128 stands for zero in the data rows.
What is the hidden score of each row? Scores go from 0 to 40, and 20 is about the middle. The score is a weighted sum of the row's numbers plus the product of two more (or one squared), each taken from its middle value.
[ 87 158 110 142 137 120  83  91 137 166 123 107 166 127 130 137 146  76  98 178 131 134 128  97] ~ 21
[155 133 160 154 145 105 145 136  89 108 120 133 153 100 113  90  90 122  92  79 131 106  95 171] ~ 8
[134  96 116 124 124 146 172 124 132 175 153  84 168 129 144 114 118 117 126 157 144 183 171  52] ~ 20
[ 95 153 136 130 108 138 131 138 155 131 184  67 125 123   7  43   0 255 152 150 117 132 116 114] ~ 30
[154 106 133 119 125 111 112 167 128 106 131 112  90  80 133 109  99 149  94 146 156 139 124 119] ~ 14
[129 157 136 136 121 124  72 107 121 111 128 114 140 155 147 185 140  91 114 154 103 100 115 156] ~ 31
[108 172 137 172 166  88 179 109 136  97 136 125 169 103 111  90  34 156 115 162 160 150 154 122] ~ 25
[132 155 144 124 124 110 135 150  97 151  89 173 146 123 124 108 122 126 155  58 101  84 113 157] ~ 17
[ 79  93 126 122 118 113 121 140 102 144  84 162 100 154 147 129 133 140 124 116  88 110  90 223] ~ 11
[128 140 130 174 157  93 139  98  98 121 104 179 136 117 127 116 140 125 123  90  50  77  89 202] ~ 11
[114  92 144 147 129 143 148 106 136 130 140 139 116 161 158 189 159  48 155 127 140 159 143 148] ~ 24
[111 174 109 134 133 126 124 116 128 102 158 126 131 119 107 113  96 129 145 174 169 166 149 108] ~ 26
[109 112 118 127 128 108  92 111 105 103  90 135 109 138 142 148 138 128 162 108  96  86  97 178] ~ 23
[170 139 116 121 126 152 140 152 134 155 146 134 207 114  33  99  97 226 143 147 161 124 151  90] ~ 26
[152 144 115 106 129 138 135 119 151 112 133 134 120 131 125 134 124 139  90 146 123 127 152 115] ~ 23
[140 146 134 114 128 143 149 145 107 125 120 127 146 134 130 107 143 133  83 173 148 159 188  91] ~ 24
[ 83 108 114 144 116 149 161 103 183 140 145  77 108 162 138 135 135 154 139  94 119 124 127 124] ~ 24
[169 151 153 249 188  87 119 113 128 139  97 168  90 178 132 170 140  98  79 102 111 154 122 107] ~ 34
[179 125 125 108 137  98 164 195 146 115 168 128 133 139 105 123 113 150  76 106 131 145 158 109] ~ 9
[156 106 121 157 122 119 131 126 117 103 103 167 113 127 105 119 124 110 193 123 102 123  99 141] ~ 22
[ 97 160 122 113 140 119  81 133 146 122 122 134 172 149  95  92 131 148 123 167 119 115 117 122] ~ 23
[145 162 139 137 146 140 150 127 115 154 108 164 149 146 112 119 138 131 189 113 104  81  84 196] ~ 17
[137  42  98  80  49 242 174 159 134 190 154  65 116 145 113  99 118 183 138 176 143 179 221  84] ~ 36
[145 123 150 138 124 135 165  90 124 156 109 141 125  91  79  22  65 150 148 103 137 136 162 120] ~ 18
[169  79  94  36  88 154 176 116 154 131 180 107  95  58  55 101  55 141 110 148 165 149 155  77] ~ 14
[116 118 140 160 136 128 145 113  98 129 115 186  98 161 151 139 153  93 154 172 138 124 127 103] ~ 20
[174  96 123 149 142 108 167 121 155 161 170 120  96  69  84  87  80 193  91 161 124 160 149 126] ~ 5
[148 124 112  77  79 145  66 138 129 162 164  93 117 132 144 136 148 121 146 141 160 153 145 108] ~ 18
[119 135  77  61  69 174 122 115 182 185 200  53 128 155  99  88 110 135 118 143 148 132 204  68] ~ 31
[111 120  56  90 100 155 111 154 141 139 145  64 115 143 115 116 107 136  75 118 154 129 141 113] ~ 31
[152 121 136 101 114 145 107 123 185 157 173 127 173 157 142 166 161 129  68 127 170 153 158  81] ~ 15
[193 119  84  98 107 147 131  99 152 163 167  90 185 176 127 146 134 115 116 145 142 134 130 123] ~ 22
[169  81 107 126 116 141  90 136 146 126 147 100  89 143 120 119 155 111  75 196 141 149 137 112] ~ 22
[165 185 163 126 124  97 109 166 109 128 129 124  99  85 135 119 127 119  92  92 127 140 107 151] ~ 6
[113 124 131 109 127 121 118 101 185 173 140 109 104 165 144 139 146 108 153 155 120  98 108 132] ~ 14
[156 121 108  77 114 144 126 134 112 132 146  97 144  42  55  94   0 249 154 134 168 165 153 113] ~ 22
[190  80 121  95 113 158 105 163 139 107 119 115 121 101 153 148 139  94 166 146 118 145 148 112] ~ 26
[149 218 124 123 169  83 165 103  72  65 115 145 166 102 127 152 158 110 138 151 165 154 133 128] ~ 18
[182 138  98 115  89 150 108  79 215 178 166  25  98 116 119 129 102 133 132 115 159 175 156 113] ~ 21
[ 86  93 153 111 127 113 119  98  95 160 131 151  91 149 140 152 143 146 168 146  97  98 104 122] ~ 1
[160 101  46  49  85 172  92 169 137 157 150 106 134 103  90 106  52 147 118 204 139 195 152  71] ~ 12
[ 74 106 130 121 143 109 147 174 149 112 134 134 133 107 149 119 149 109 137  62  98 119 110 189] ~ 4
[155 149 122 152 133 110 112  75 125  86 105 135 175 128 123 112 134 136 144 117  57 111  94 146] ~ 23
[ 99 148 123 124 124 134  87 172 143 132 138  79 138 135 132 128 149 117 160 113 143 131 140 110] ~ 29
[123 105 144 132 132 152 114 126 125 156 105 163 168  97 162 135 136 102 173 127 111 143 106 150] ~ 13
[136 131 146 153 177  81 117 128  84 117  51 179  77 101 122  79 104 165  90  79 146 139 101 126] ~ 24
[131  64  95  82 101 172 122 176 224 126 214 104  75 169 150 150 129 126  91 119 173 160 151  57] ~ 16
[ 97 104 138 144 137 133 140 157 138  93 120 105  77 129 144 123 125 158  78 161 152 154 124 143] ~ 20
[ 79 114 114 132 136 123 139  67  85 144 101 163 107 161 154 103 121 145 124 135 113 128  94 129] ~ 13
[ 87 126 126 164 126 138 171 111  51 117  99 151 129 122 146 155 132 122 188  69  32  13  87 174] ~ 36
[164  97 133 107 120 151  98 143 129 136 124 154 148 125 109 144 119 137  88 148 144 108 135 142] ~ 24
[114  10  67 105  54 188  89 158 249 157 210  50 176  95  56 111  52 186  69 206 177 179 171 109] ~ 27
[168  16  13  86  72 181 144 127 140 201 184  88 109 167 103 128 117 127 105 102 145 169 141 119] ~ 32
[ 59 133 133 147 138  95 159 121 118  92 122 130 160 128 135 116 131 123 152  67  96  93  73 146] ~ 13
[122 117 148 164 160  84 119  71  48  98  58 204 126  95 109 144 131 120 135 117 113 132 128 116] ~ 16
[ 86  74 137 117 118 137  92 128 157 109 111 139 131  90 155 123 134 123  93 149 129 119 126 124] ~ 18
[117  90 150 143 122 142 130  56 106 122 104 173 114 111 118 106 133 150 123 102 137 125 109 119] ~ 18
[ 97 105 152 144 126 109 108 163 110 123 119 169  67 198 169 129 181 111 117 118 129 133 136 125] ~ 16
[ 96 128 107 137 117 143 127 111 109 138 118 139 173  98 141 133 116 131 161 174 181 153 156  97] ~ 23
[160  92 117  96 118 130 151 134 136 139 147 141 169 101 149 138 119 137 110 179 148 139 175  82] ~ 14
[179 123 117 118 120 148 128 114 137 109 110 143 159 102 132 150 145 113  88 134 125 147 119 119] ~ 20
[ 88 152 145 126 110 155  84 149 162 180 159  72 128 128 100 104 105 135 153 117 154 127 130 111] ~ 25
[125 154 110 137 126 131 124 172 168 113 137  89 102 194 175 155 175 116 113 157 152 152 177 101] ~ 29
[ 76 104 134 141 140  93 151 132  92  97 105 137 161 119 101 115 115 158 147 127  31  76  37 164] ~ 20
[106 144 106 115 110 143  78  96 119  98 130 147 151 137 112 108 131 143 101  93 124 138 129 115] ~ 29
[ 88 134 134 140 135 103 104  86 129 138 123 167 124 126 140 154 141 107 148 168 140 137 117 117] ~ 11
[103 143  95 121 111 172 125 118 131 142 144 119  98 156 158 115 140 122 164  87 131 123 130 131] ~ 26
[ 58 161 140 145 133 126  73 138 122 151 121 108  95 191 216 211 211  80 140 101 118 136 129 154] ~ 24
[161 140 112 108 112 133 163 150 133 117 135 141  93 149 131 167 154 143 115 106 137 137 142  99] ~ 21
[124 141 137 102 115 110 162 122 142 131 107 154 127 105 141 153 130 133 118 105 135 127 111 130] ~ 11
[126 132 150 203 185  94 172 146  63  77 117 150 150 131  89 104 101 142 168  86 130 117 106 154] ~ 14
[115 128 116  80 102 153  77 143 143 166 135 103  80 138 165 135 148 109 145 100 169 129 127 110] ~ 19
[171 106 125 142 141 113 106 183 135 137 157  90  66 117 140 168 152 114 119 192 137 132 157 120] ~ 26
[125  40  92  47  67 197  98 154 147 171 148  91 145 130   0  31  50 230 127 131 136 150 120 112] ~ 18
[134  19  23  82  12 201 102 120 199 177 174 117 136  53  45 125 111 144 127 157 204 136 182  61] ~ 26
[130  96 111  87 122 166  59 118 166 134 124 128 115 143 142 146 151 119 120 152 122 141 108 148] ~ 18
[162  93 156 127 131 122  88 153  88 115  86 138 181 129 112 110 150 113 143 126 108 109  57 183] ~ 16
[151 144 144 255 202   6 123 101   0  95  17 255 152 140 125 143 144 148 153 125 117 112 103 127] ~ 26
[104 132 163 145 127 102 128 129  77  91  85 171 119 133 142 131 161  99 163 117 137 116 141 127] ~ 22
[125 160 161 135 159 103 134 144 129 102 111 136  91 195 171 139 178 121 169 121 110 119 108 144] ~ 19
[ 85 173 144 128 145 106  82 141 147 103 142 107 122 126 109 128 128 132 127 135  96 132 110 122] ~ 23
[165 120 164 168 147 108 123  77 115 143  92 167 135 124 104 122 123 145 183 123  74 113  90 139] ~ 13
[150 157 145 131 159 108 133 121 107 112  88 165 152 107 170 166 169  93  93  72 100 134  92 164] ~ 12
[135 170 155 176 129 118  95 132 121 114 103 128 135 125 137 130 140 118 118 122 113  89  94 178] ~ 17
[160 168 138 136 157 101 112 151 119 126  92 141 155 112 110 142 125 129 104 142 129  79 109 147] ~ 19
[164 184 154 155 148 110 113 124 126 115 146 120 121  98 136 160 131  91 147 155 123 155 153 116] ~ 23
[140 127  93 131 109 167 187 118 177 138 157 133 116 145   0   0  49 255 130 117 148 187 153 107] ~ 23
[152 151 137 120 130 124  97 140 161 106 151 122 135 127 134 104 136 152 121 126 143 128 135 107] ~ 16
[141 109   0  72  55 181  83 117 171 176 180  90 104 101 127 159 134 136 148 217 148 203 160  43] ~ 5
[122  96 108 115 121 149 101  96  99 126 118 123 103 105 147 153 137 117 158 155 101  91  94 145] ~ 21
[100 121 179 248 196  39 121  70  39  28  42 157 121 161 124 118 110 151 114 132 134 124 117 142] ~ 37
[126 152 156 150 149 111 151 170 121  91 143 148  91 187 134 166 171  73  84 174 127 146 162 123] ~ 23
[140  84 137 148 130 141 139 139 127 108 101 143 140 142 121 136 131 133 160 130  88  90 110 143] ~ 29
[173 154 129 107 119 114 103 187 147 165 146 101 140  68 114  99 100 189 109  58  98  94 112 136] ~ 6
[141  61  79  91  50 229 153 125 172 248 186  90 127 157 124 141 110 124  68 179 154 140 147  98] ~ 24
[136  49   6  74  87 163  38 146 159 188 168  86 103 135 161 128 137 116 162 129 165 158 140 133] ~ 19
[121 141 139 143 178  90 131 165 115 135  92 137 119 165 164 123 151 135 113 128 139 166 133 136] ~ 10
[ 87 162 130 169 149 127 158 147 110 110 121 159 161 151 147 122 158 112 131  96  66 115  95 157] ~ 17
[ 84 147 156 116 128 120 171 170  89 146 113 140 108  82 132 128 128 119  79 129 142 111 140 126] ~ 14
[128 136 139 165 151 102  99  67 111 104 106 178 146 118 149 146 138 135 144 125  60  44  75 247] ~ 16
[116 142 116 108 135 125 169 126 167 118 136 118 145 121 138 140 142  97 158 157 185 171 179 117] ~ 19
[117 143  98 119 109 134  87  91 115 135 127 131  81 126 135 120 157  83 123 122 144 102 126 151] ~ 22
[ 75 157 120 132 119 128 105 106 126 153 155 106 159 127 169 144 145 115 100 111 118 143 112 145] ~ 16
[138 120 132 142 126 125  92 137 119 142 135  96 133 133 135 118 107 121 168 145  90 114 120 149] ~ 26
[102 101 117 129 100 127 130 185 155 128 127 121  76 147 130 167 171  99 140 141 125 127 123 151] ~ 21
[138 107 137 138 135 125 124  86  77 124  91 150 167 137 129 101 136 119 118 107  98  67  85 168] ~ 20
[116 114 119 140 123 106 102 136 127 171 138  87 125  58 136 112 127 153 102  98 146 124 137 139] ~ 10
[117 143 147 152 124 134 151 115 125 148 117 173 136 133 125 136 147 126 139  85 130 114  97 127] ~ 16
[108 121 146 136 159  93 138 130 132 135 126 138 110 143 124 134 138 152 160 133 129 149 131 129] ~ 10
[131  97 130 119 136 116 140  94  72  88 106 168 185 120 144 143 136 108 128 149  93 114  79 136] ~ 15
[127 158 159 164 205 100  94 154 117 109  97 163  54 171 205 156 231  76 157  93 118 131 131 120] ~ 14
[157 156 133 131 123 143 131 113 120  81  84 153 105 142 130 141 154 126 114  82 100  87 120 138] ~ 29
[ 94 164 128 125 141 121 176 135 143 161 171  48 110 157 111 140 116 135 147 205 144 182 147  66] ~ 27
[112 135 113 118 127 149 123 106 114 122 110 149 106 158 136 102 145 133 139  84  63  82  88 162] ~ 22
[160 155 152 123 136 132 174  80 131 120  83 126 157 111 146 110 121 113 104 153 133 101 125 160] ~ 19
[178 142 117 102 132 125 128 143 136 139 137  92  76 111 118 145 134 129 162 105 132 139 146 113] ~ 19
[138 165 154 160 137 119 118 156 154 104  96 122 120 158 181 159 138  86 195  97 129 123  90 131] ~ 19
[148 170 136 177 159 107 175  52 128 110  77 148 152 168 114 121 131 126 143 119  75  28 109 148] ~ 28
[129 170 148 146 134 111 133 155 117 151 145  92 150 164 160 122 158  73 137 100  96 139 133 129] ~ 17
[138 134 136 124 112 144  99 135 170 118 157 113 125 115 122 172 156 106 164 146 142 181 159 112] ~ 26
[108 152 158 148 147 112 148 115 119 146 141 139 114 101 121 141 126 162 152 122 132 133 128 137] ~ 14
[138 102 111 115 127 120 159 118 101 150 109 160 127 110 121 156 130 142 165 133 137 148 111 146] ~ 6
[169 109 103 136 133 126  91 167 116 112 114 151 130  99 153 106 116 136 142 135 146 171 166 121] ~ 19
[110 152 138 152 115 130 141 128 121 137 124 133 152  94 149 106 128 135 140  96 119  79  90 143] ~ 15
[138 121 111 117 113 127 166 195 172 156 163  73 143 150 125 150 127 118  96 178 156 152 137 116] ~ 19
[101 195 160 127 170 115 195 105 108  84 105 148 115 119 163 190 214  43 143 191 138 132 198  93] ~ 38
[120 102 112 127 126 117 174 107 147 146 159  76 117  90 142 124 135 120  67 154 151 163 167 118] ~ 13
[138 151 145 123 123 122 128 134 104 107 129 132  99 126 135 106 144 118  84 147 117 124 119 146] ~ 17
[121 152 123 137 128 121 120 167 125 132 130 117 118  72 139 127 120 126 102 147  99 139 113 130] ~ 17
[142 115  10  98  16 184 119 118 145 219 164 119 101 125 124 140 128 130 149 133 165 166 194 110] ~ 27
[124 143 137 128 159 107 187 125 101  94  95 143 131 162 117 139 133  96 141 131 129 152 155 113] ~ 25
[142 145 106 127 132 120  91 131 130 142 158 128  97 160 156 135 156  98  85 150 155 123 119 133] ~ 14
[125 134 123 122 122 145  84 130  71 150 114 125 155  89 111 106 124 143 134  98 128 104  85 150] ~ 20
[126  98 132 124 118 144 180 119 116 112 103 133 131 162 114 106 106 140 129 157 110 134  94 147] ~ 21
[149 131 119 132 133 128 120 193 140 126 146 110 152  84 118 130 106 156 132  87 125 104 117 126] ~ 13
[101 180 137 123 132 105 150 119 108 161 139 140  92 124  16  37  76 255 135 100 151 129 135 106] ~ 14
[ 93 127 127 140 132 124 134  90  85 101  85 124 157 138 116  97 123 114 161 132  98 125 111 173] ~ 25
[115 121 119 102 130 130 114 136  88 102 125 120 106 132 123 155 133 101 146 113 114 130 110 174] ~ 24
[176 107 137 107 112 166 110  79 157 127 131 128 121 154 114 134 115 133 140 102 117 128 143 145] ~ 31
[134 157 167 139 156 102 106  64  94 120  90 201  94 126 130 176 129 108 108 147 126 131 146 101] ~ 22
[166 104 116 129 134 114 172 136 122 151 144 137 175 146 120 147 129 138 150 133 124 109 126 141] ~ 16
[ 88 133 110 130 113 142 168 135 127 151  95 127 143 148 105 125 114 154 114 170 108 118 116 114] ~ 21
[ 73 163 159 174 123 128  99 104 113  59  91 146 127  99 141 116 140 101 154  88  76  74  93 184] ~ 25
[152 128 108 126  96 150 124 119 171 135 117 117 114 128 179 153 165 125 115 104 131 130 117 149] ~ 16
[164 147 135 110 137 123 109 125 123  99 150 105 138 139 119 140 117 130  86 154 127 105 133 108] ~ 26
[159 113 124 112 127 134 113  75 135 135 125 153 123  56  78  13  49 162  95 115 122 126 113 160] ~ 15
[175  58  45  56   0 255 174 136 210 163 255  84 108 102 123  81  46 186  67 196 184 197 252   0] ~ 36
[102 118 109 116 117 174 164 119 109 134 110 120 182  73 115  69 112 172 102 152 133 128 109 147] ~ 22
[118 165 155 132 135 107 147 125 142 143 131 158 107 108 116 130 115 141 127 111 136 110 122 152] ~ 12
[ 82 121 131 133 126 122  96 166 120 109 114 146 102 116 122  79  95 134  87 150 142 111 128 147] ~ 21
[153  93 121 122 114 143 182 102  87 125 112 133 108 132 130 137 140 116 161 133 141 101 127 164] ~ 22
[103 142 123 130 129 103  91 100 126  83 101 134 146 115 151 161 134 120 119 160 149 157 151 126] ~ 23
[112 153 121 121 121 140 159 111 127 150 103 168 141  94 141 167 156 105 183 134  69  97 111 145] ~ 16
[114 143 125 120 118 122  84 162  92 118 100 155 134 145 114  97 111 139 192 135 123 111  99 144] ~ 23
[126 145 123 149 141 122  95 190 134 155 126 139 136  58 117 117 120 134 115 114  99 103 109 164] ~ 11
[136  91 112 122 119 129  88 164 129 157 153 118  98 125 129 124 140  85 133 145 122 151 134 110] ~ 16
[115 118 130 145 157 109 146 132 125 110 115  97 138 118 182 127 139 111 116  95 145 158 125 116] ~ 14
[144 129 151 120 131 122 122 113  80 117  87 138 179 146 105  98 119 109 118 141  94  37  95 203] ~ 25
[156 149 127 119 133 110 106 185 155 136 120 128 138 108 127 123 170 107 152 132 113 111 127 142] ~ 19
[113 163 166 164 139 120 141 135 119 133  97 156 166  59  93 126 115 180 150 117  96  85  95 182] ~ 19
[114 117  80 123 117 145 138 135 141 139 255  53  91 139 107  90  77 153 106 155 163 207 255  88] ~ 27
[154 192 128 117 148 108 143 122 129 112  94 145  94 136 148 136 141 121  91 145 114 150 136 124] ~ 16
[165 146 139 133 121 156 170 104 143 144 118 116 101 151 150 156 130 123 138 169 129 141 118 118] ~ 23
[117 155 150 144 113 129 112 144 140 122 105 143 108 153 114 107 143 129 119 114 124 111  98 141] ~ 18
[ 84 145 143 177 146 124 111 146  91 122 110 130 175 149 127 128 116 143  79 117 117 100 109 116] ~ 27
[ 86 168 162 178 181 106 179 129  38  39  88 212 135 161 147 148 150 131 124 103  77  63 110 135] ~ 30
[138  90 125 111 119 134 104 108 158 138 159  69 155  98 118 123 122 133  91 134 179 169 168  87] ~ 20
[161 152 125 143 123 121 132 145 131 124  83 134 125  98 128 112 116 122 148 142 125  96 115 145] ~ 21
[178 152 121 126 117 125 147 118 150 113 121 105 104 170 157 140 146 118 130 132 165 162 157 128] ~ 22
[118 137 142 158 146 114 121 161 128 159 106 121 157  65  75 122 107 158 118 130 126 139 127 126] ~ 16
[115  90 129  88 131 149 157  95 125 139 113 120 177 118  94 131 123 122 170 144 150 106 115 130] ~ 20
[115 117 127 123 140 102  96 105 108 134  91 139  93 151 112  94 119 123 186 140  93 117  69 183] ~ 10
[152 121 101 121 112 128 148 172 150 138 141  95 135 126 177 177 152 100 110  96 133 142 124 133] ~ 14
[165 106  39  47  60 255 115 139 189 197 174 108 109 147 108 130 129 138  96 112 145 127 150 109] ~ 33
[143  74  53  71  87 161  99 149 124 124 220  73  89  88 149 141 137 132  67 148 149 144 166 108] ~ 23
[160 170 127 119 135 116 132 161 139 111 117 149 101 126 146 154 133 103 181 143 104 124 121 150] ~ 19
[128 122 125 109 102 159 130 127 120 115 140 109 136 152 116 123 151 112 122 118  93  94 130 140] ~ 32
[178 123 135 118 125 133 184 132 122 134 130 125 104  79 113 112 131 109  92 116 124 124 139  93] ~ 15
[120 101 154 167 143 123 118  90 104 115 114 125 165  81 144 108 113 110 167  71  90  26  59 166] ~ 15
[ 63 157 145 177 141 107 133  73 107  80 104 137 105 119 127 139 124 147 113  87  91 120 100 148] ~ 27
[161 143 122 134 142 108  73 118 168 139 145  92 120 101  97 115 122 148  71 127 170 121 151 117] ~ 14
[ 85 116 143 139 106 132  99 153 184 146 132 125 111 125 159 161 158 133  80 106 122 140 125 130] ~ 14
[ 93 132 134 148 135 142 110 121 132  90 104 126 151 117  91 124 136 116 154 124 126 118  86 171] ~ 25
[ 79 158 148 131 129 143 143 123 131 143 117 133 106 139 132 141 142 126 129 102 124 125  92 167] ~ 18
[185  76 101  63  77 177 113 140 111 142 176 125 120 142 136 100 125 111  85 160 136 154 150  63] ~ 20
[136 123 174 157 138 125 108 122 109 126  91 139 107 100 181 132 133  90 121 126 109 111 125 130] ~ 20
[180  87 112  78 103 153  84 136 161 125 136 135 194 131 122 137 124 169 112 135 151 155 167 108] ~ 21
[122 118 144  94 119 115  82 162 107 148 149 124 137 134 119 129 111 113 125  87 102 141 104 157] ~ 16
[136 141 146 131 134 115 104 127 123 123 137 114 174  81  67  70  96 170  94 134 144 143 162  90] ~ 21
[ 76 112 140 184 159 125 166  83  82 136 110 165 109 162 125 129 131 125 172  90  87  89  99 155] ~ 25
[120 115  35  92  77 179 154 124 144 126 153  95 149 132 116 125 124 131 111 124 134 137 175 101] ~ 34
[144 112 129 123 133 110 144 130 147 127 161  98 171 154 133 122 136 108 112 156 129 134 122 133] ~ 16
[140 114 151 122 124 124 127 136 117 141 165 129 107 138 149 111 116 116 165 135 140 146 170  76] ~ 21
[ 98  86 135 108 107 156 147 145 128 142 129 116 125  70  32  86  89 186  92 109 121 134 112 138] ~ 17
[134 151 112  96 124 156  93 105 139 158 160 101 103 109 129 155 180  90 159 143 184 128 174  89] ~ 28
[117 159 160 155 161 101 117 205 113 150 123 135 106 144 129 128 119 126 161 174 148 149 125 137] ~ 16
[ 95 135 131 153 150 117 163 166 127  80  94 155  74 185 152 173 132 110 127 139 136 155 153  96] ~ 35
[155 137  97 112 121 132  97  93 131 144 134 124 133 134  94 106 113 151 139 119 131 113 119 129] ~ 23
[118 124 141 147 142 112 155 137 125 114 113 149 128 131 114 147 139 112 170 157 132 102 115 138] ~ 23
[163 162 144 151 122 107 177 137 142 160 154 144 102 106 115  97  97 147 166 178 164 155 120 126] ~ 7
[ 92  84 107 139 125 138 130 158 100 138 111 126 157 139 115 149 117 115  90 109 137 136 132 131] ~ 31
[ 91 157 132 129 130 153 105 146 148 117 114 154 139 138 140 124 111 129 117 197 171 148 155 116] ~ 28
[123 138 143 130 146  99 120 105 107 127 133 105 191 129 117 100  93 153 130 116 140 122 140 129] ~ 21
[175 119 105 119 112 133 175 138 154 162 169 107 108  74  61 104  70 232 109 101 169 137 141 120] ~ 14
[112 108 114 129 132 139  83 153 158 137 158 126  94  93 132 118 128 149 107 167 137 132 118 106] ~ 18
[131  79 120 104 109 130 109 148  80 147  93 153  82 156 151 124 138  94 129 140 100  74  82 153] ~ 14
[ 98 146  98 103 104 157 155 116 136 163 140 125 146 178 109 109 144 118  93 110 115 112 150 138] ~ 24
[157 106 141 159 142 104 122 109  45 112  32 201 110 142 135 139 137 139 122  36  60  49  45 197] ~ 34
[135 139 131 138 126 139 108 152 130 113 124 123 169 168 131 154 158 110 151 132 142 125 120 130] ~ 27
[115 153 138 128 144  73 119 117  79  93 112 132 141 124 135 146 137  83 139 117 186 168 146  85] ~ 22
[ 93 119 121 110 109 151 120 162 149 117 164  91 111 161 127 137 129 105 142 151 154 176 255  71] ~ 39
[138 113 121 104 125 152 169 131 159 141 122 101 125 168  96  92 120 163 108 153 140 166 143 107] ~ 19
[167 150 164 141 142 101 168 103 150 128 149 105 106 164 139 160 135 127 122 158 125 136 146 132] ~ 18
[106 137 127 102 129 128 113 182 114 111 117 130 158 135 158 122 147  83 163  72 132 123  93 167] ~ 13
[115 186 132 149 140 107  93 148 146 149 171 101  91 126 129 133 141 136 144 129 131 151 152  98] ~ 19
[189  98 122 158 126 145 139 135 141 255 148 105 135 101  49   0  65 168 149 104 145 126 143 127] ~ 6
[147 118 139 109 137  99 160  90 110 110 141 134 116 135 130 125 144 100 105 174 160 142 130 143] ~ 10
[139 101 137 133 151 114 156 115  76 108  91 151 133  99 139 119 157 130 114  87  79  98 119 138] ~ 16
[ 65 146 150 121 131 134 143 154 134 130 119 149 146 111 157 165 142 110 153 107 128 112 100 125] ~ 19
[128 142 119 154 135 127  95 111 145 127 109 118 122 107 152 125 143 110 136 135  99  62  97 200] ~ 19
[123 130 125 107 103 135  95 134 145 159 140  94 117  95  87 120  83 166 109 116 131 122 124 134] ~ 21
[110 144  87 121 118 133 104  86 120 141 119 120 165 107 145 155 155 134 120 140 105  85 120 134] ~ 24
[ 87 205 156 142 190  82 120 112 106  79 106 129 136  94 110 157 120 118 165 124 134 155 136 122] ~ 23
[117  98 131 128 133 131 130  98 156 112 155 126 123 112 129 114 130  95 115 104 133 167 145 125] ~ 15
[156 126 153 112 141 130 134 128 108 120 134 121 163 109 133 162 157  96 143 137 172 166 163 131] ~ 20
[152 139 156 152 143  98 132  50 111 115  95 202  56 134 172 204 195 105 170 123  92 139 127 159] ~ 4
[ 73 115 145 123 132 114 153 108 143 102 136  93 127  99  99 115 122 110 154  98 150 106 136 129] ~ 22
[107 123 119 143 143 137 167 167  82 134  95 141 146 164 118 120 141  97 196  97 112 101  76 166] ~ 22
[ 67 127 157 179 141 101  97 102  99 120 111 134 138 108 151 183 140 126 152 102 118 122 112 145] ~ 23
[117 136 123 106 117 119 121 136 164 111 142 126 112 102   0  89  41 255 138 114 152 123 138 126] ~ 28
[121 137 139 141 145 127 114 128  72 135  68 134  84 134 171 142 143 100 103 120 113 104 123 171] ~ 23
[104  80 120 101 100 158 119 148 126 174 140 105 117 163 171 126 139 108 124 116 133 143 105 130] ~ 16
[107 120 119 122 119 132 167 153 142 142 138 121  97  88 104 130 124 137 143 159 185 185 146  73] ~ 13
[130  76 136 131 119 124 136 101 171 168 115 103 149 169 132 128 166  97 140 108 104 142 104 147] ~ 12
[162 199 145 138 148  99 172 133 127 156 122 115  84 126 138 119 129 143 152  60 122 106  98 138] ~ 7
[ 74 195 159 121 162  81 140 118 142 125 142 119 103 138 132 138 147  98 137 160 150 163 129 110] ~ 11
[103 123 137 136 145 127 118  81  97 146 120 133 125 123 129 123 151 140 183 114 118  56  99 142] ~ 25
[104 210 135 140 146 112 153  86  66  78 112 138 104  14  80 100  49 196 133 127 167 124 136 105] ~ 28
[145  72 124  88 110 121 118 108 148 135 148 140 119 126 114 104 111 136 128 124 173 176 255  85] ~ 18
[131 131 125 125 129 121  79 168 128 129 149 122 176 102 145 156 155 135 156 126 126 124 142 136] ~ 25
[113 101   0  24   7 171 136 104 178 184 195  22 138 102  57  12  71 161 141 107 160 128 151  85] ~ 22
[129 120  23   0  41 255 154 103 199 156 189  91 155 142  74  41  86 178  65 172 152 141 140  72] ~ 29
[133 120 115 123 123 133 158 152  94  77  86 156 147 176 153 125 142 124 173 153 140 125 126 158] ~ 27
[104 129 127 132 133 135 144 168 143 124 126 123 163 144 142 121 103 130 139  95 107 133 124 116] ~ 22
[ 61 131 176 171 170 106 116 126 111 114 112 191 118 108 194 150 179 104 121 145 100  89  86 179] ~ 13
[116 119 155 106 121 120  95 148 133 102 123 127 157 171 160 159 156 133 150 135 147 159 141 109] ~ 22
[134  97 127 119 135 133 107 123 120 106 112 122  91  92  30 101  42 240  98 142 134 141 136 108] ~ 28
[153 117 124 126 135 118 134 111 129 101 105 126 133 129 154 135 141 140 131  72  84 111  85 211] ~ 13
[132 174 109 131 141 130 103 124 137 122 132 139  97 125 108  84  83 188 121 148 122 135 128 123] ~ 23
[ 81 129 178 162 130  96 145 109  96 130  98 205  85 152 158 124 144 121 112 160 115 133 116 132] ~ 6
